In the rows, 128 means zero.
Named turns come first, each shown by rows before and after it. Which turns, in which order, take the first row of each pair that follows to the second? Write the first one first, as in the answered first pair.
K655 (before -> after):
[128 107 128 157 135 131 142 164 168] -> [129  98 149  84 139 121 124 149 149]
[ 83 126 127 116 121 150 128 133 139] -> [ 97 134 141 103 109 149 135 119 116]
[150 105 125  50  74 140  60 138 124] -> [188 149 133 140  38 159 115 131  97]
[146 116 113 141 121 146 110 117 124] -> [140 112 112 132 127 144 105 119 130]
K469 (before -> after):
[139 103 144 108 105 159 181 152 119] -> [165  89 158  94 153 125 155 128 125]
[160 120 109 174 111 141 110 175 183] -> [182 119 115 155 135 117  83 155 181]
[100 144  72 183 116 138  88 144 132] -> [104 117  87 194 157 121 103 139 160]
K674 (before -> after):
[130 197 106 201 115 123 145 105  84] -> [141 191  95 206 125 112 112 106  98]
[135 109 136 129 184 105  77 125 167] -> [109 114 149  96 191 102  99 120 148]
[160 149 127 134  80 148 121 158 114] -> [167 145 120 133  90 140  98 157 122]
[151 126 145 136 159 106 128 111 118] -> [146 127 147 133 158 105 133 109 115]
K986 (before -> after):
[159 130 129 121 122 139 134 125 135] -> [136 134 117 128 113 152 136 139 140]
[128 112 128 130 107 103 106 135 132] -> [104 127 119 135 105 104 123 135 119]
[132 127 115 146 115 140 123 140 136] -> [129 148 122 145 121 133 141 124 115]
K413 (before -> after):
[ 94 149 130 136 148 137 175 144 148] -> [143 131 133 137 183 110 123 126 166]
[158 135 118 166 104 138 109 140 140] -> [149 143 114 149  91 145 104 143 131]
[102 128 132 144 118 137 148 113 131] -> [131 114 134 150 139 120 122 102 144]
[127 126 102 151 124 138 100 118 142] -> [114 133  99 146 113 146 109 126 133]
Then:
Each pair is 2 to 3 turns apart.
[160 115 160  90 150 116 127  99 111] -> [179 144 132 131 121 121  94 103 103] => K655, K413
[178  75 175 150 103 166 198 148 153] -> [ 61 103  91 119  86 178 128 189 165] => K413, K674, K986
[135 108 123 146 150 123 148 141 171] -> [ 99 109 119  99 137 131 149 147 159] => K655, K986
[ 91 128 133  90 148 110 131 129 113] -> [146 122 163 127 145 112 160 114 108] => K413, K986, K655
[100 139 115 141 137 124 146 129 121] -> [108 142 118 144 143 117 144 119 114] => K469, K469, K413
[104 164 110 144 134 115 163 112  84] -> [150 102 129 168 118 144 178 146 143] => K986, K469, K469
[153 117 134 134 153 121 110 113 127] -> [157 130 138 146 116 140 137 120 112] => K469, K413, K986
[100 123 114 133 105 151 129 154 144] -> [120 113 118 109 136 125  89 137 148] => K413, K413, K674
[135 100 120 132 139 125 126 144 193] -> [115 178 119 117  92 133 147 117 102] => K469, K469, K986
[153 122 160  84 140 110 144 104  99] -> [144  84 128 129 156 118 112 142 173] => K655, K986, K655
[145 118 124 141 148 108  96 125 142] -> [118 117 116 165 119 137 135 152 153] => K469, K469
[113  84 135 113 127 146 142 150 168] -> [109  95 141  88 108 154 145 148 146] => K655, K469, K986
[ 93 163  93 112 232  81  83  98 129] -> [ 66 153  72 118 219  98  78 124 152] => K986, K986
[182 124 133 142 139  88  60  83 113] -> [103 151 128 196  90 142 186 115  98] => K655, K413, K413
[108 138 145  97 147 100 125 114  91] -> [120 148 154 135 114 126 164 122  83] => K674, K674
[148 125 134 140 146 120  95 114 142] -> [102 159 125 141 131 130 130 112 110] => K655, K986, K986
[157 132 129 142 126 138  82 114 144] -> [ 91 144 106 128 128 145  92 130 144] => K674, K986
[140 177 141 166  63 164 184 133  74] -> [153 183  92 213  82 146 104 142 110] => K674, K674, K986
[144 119 178 124  95 133 193 112  87] -> [ 89 105 127 147  74 160 173 166 138] => K986, K674, K986
[ 87 116 109 136 128 131  94 141 137] -> [123 115 146 172 138 130 157 121 122] => K655, K655, K469
[ 98 136 126  84  99 128 137 135 113] -> [152  95 139 132 152 102 132 129 162] => K469, K674, K413
[149 142 125 102 141 110  92 104 109] -> [134 111 115  96 125 131  81 137 146] => K674, K986
[104 131 114 122 146 108  86 132 138] -> [ 99 148 130  98 105 127 115 126 102] => K469, K674, K655
